Each path is a new rotation, seen through one point. The rows after it are directions, each followed by how far the rotation turns it, in deg/step (0 if it stays put).
Each turn is a multiple of 5 degrees from 10 to 175, or 0.
Each row of a path follows its step; steps can be skipped.
path 1
step 3: [ -5   4  10  -6   9 -24   0  17   9  -2   6 -28 -24  16 -24  38  -5   6
 -17  -3   4  -6  11  -8   8   5  17  -3   3  -9  10  23  10  14  -3 -16
  13  -9 -17  -3  15   7 -20   4 -24   6   7  -1  -1  -3  30]
step 14: [ 15 -12  -3 -16  19 -25  13  14  -4  -2  -1 -16  -5 -17   8   4 -23 -20
   0 -16  19 -29  -7  -7  -1 -14 -25  -5  24 -11   4  15   1  25   0 -11
  -4 -13   4 -26   0  16  -5  20  -1  12   7  -2  -3  10  -4]
step 17: [ -7   9 -10 -15   6   1  -3  12 -24  -6   8   8   9 -10 -13   6  -7  -6
  -2 -17  31   0  12  -9 -17  -1   1  -8  34   4 -12  -9 -25  -3 -10  -1
 -16  -7  29  11  18  10   0  -6 -21  10  38  -5  18   1   1]
step 19: [ 15 -12  14 -11  -5  -1 -21  24  -6  -9 -28  -9 -24   7 -18  -7  10   8
   1  21  15   5   3  19  -8  16  -4   2   8   0  -4 -19  20  -9 -33 -16
  14  -6  -8 -22  18   5  -2 -19 -11  11   6  11  -4  11  12]
step 23: [  1   1 -15 -13  -1 -19 -11   6  12  15  -8 -24  -6   0   2  30 -24   0
 -12 -19   1 -24  -8 -11  -2  -2  11  -7   7  12  -6  16 -12  20   1   1
  -1 -37 -17  -9  13 -10  17   1   7  -3  27   6  13   9 -19]
step 27: [ -4  -7  20  13  -4 -25  -8  -9   4 -24 -17  20 -13  -7   5   6  27 -30
   5   6  -4   0  -6  20   9 -14 -12 -14  18   2  -7   5  19  23 -32  29
  -1   4   6   3   8   7 -10 -12   4   7  13  12  -3  18  -3]
step 28: [ -4 -19 -28  13   5 -32  -6  17   6 -19 -14   0  -9  -9 -13 -12 -13   1
  -1 -10   5   9   2   8 -24   5   2  -2  -9   3   7  -8   5 -18 -11 -24
  -5 -18  19  -9  16   1 -22 -34 -24  -7   8  -2  -8  -2  23]
step 29: [-28   4  -3 -15 -32  -6 -21   8 -12   1   3  -7 -16  -5  -8  20  -5  -8
  -5  -7  28   6   6   4  -1  -7  28  22 -10 -14  -2  22  -3 -17 -11  28
 -14  -3 -23   6  14  10 -18   8   0 -25   1  11   1  -4   0]
Directions:
[ 3  1 -1 -2 -1  0 -1 10 -1  0 -3  4  7  3  5 -2  5  4 -4 -9  4  2  9 -4
 -1  9 -2  0 -3 -5 -6 -8  1  0  5  3 -2  4 -3  1  1  0  0 -5 -5  3  0 -1
  3  0  4]
160
[ 3 -1  2  7 -2  3  4  4 -8  0  4  5 -4  5 -3  0  0 -2  4 -1  1  8 -7  5
  6  3 -3  1 -1  1 -2 -4  8  2 -2  5  3  5 -3 -7  3 -1 -2  0  3  8  1  3
 -4  0 -4]
130
[ 6  6  2 -3  2  3 -1  4  2  4  0  1  2  1  1 -1 -3  2  9  1  2  8  7  2
  0 -2 -4  0  6  2 -2 10 -7 -3  0  6 -5  3  5  5  2  0 -2  5  0  4 -2 -5
 -5 -4 -5]
85
[ 1 -3 -1 -2 -3 -3  3  3 -8 -3  4  2 -2  6 11 -3  4 -5 -6 -5 -4 -1 -1  2
 -1 -6  2 -3 -1  3  4  0 -1  3  0 -3 -3 -5  8  6 -1  7  3 -1  0  6 -3 -5
 -6  3 -5]
110
[ -1  -2  -1   3   0  -2   3  -3   2  -5   7  -1   4   5  -9  -4  -2   3
   4   1   0   6   7   1  -2  -2   4   3   4   3   6  -6   3   0   3   0
   1  -7   2  -3   0  -3   2  -1  -1   3  -4 -13   6   2   4]
170
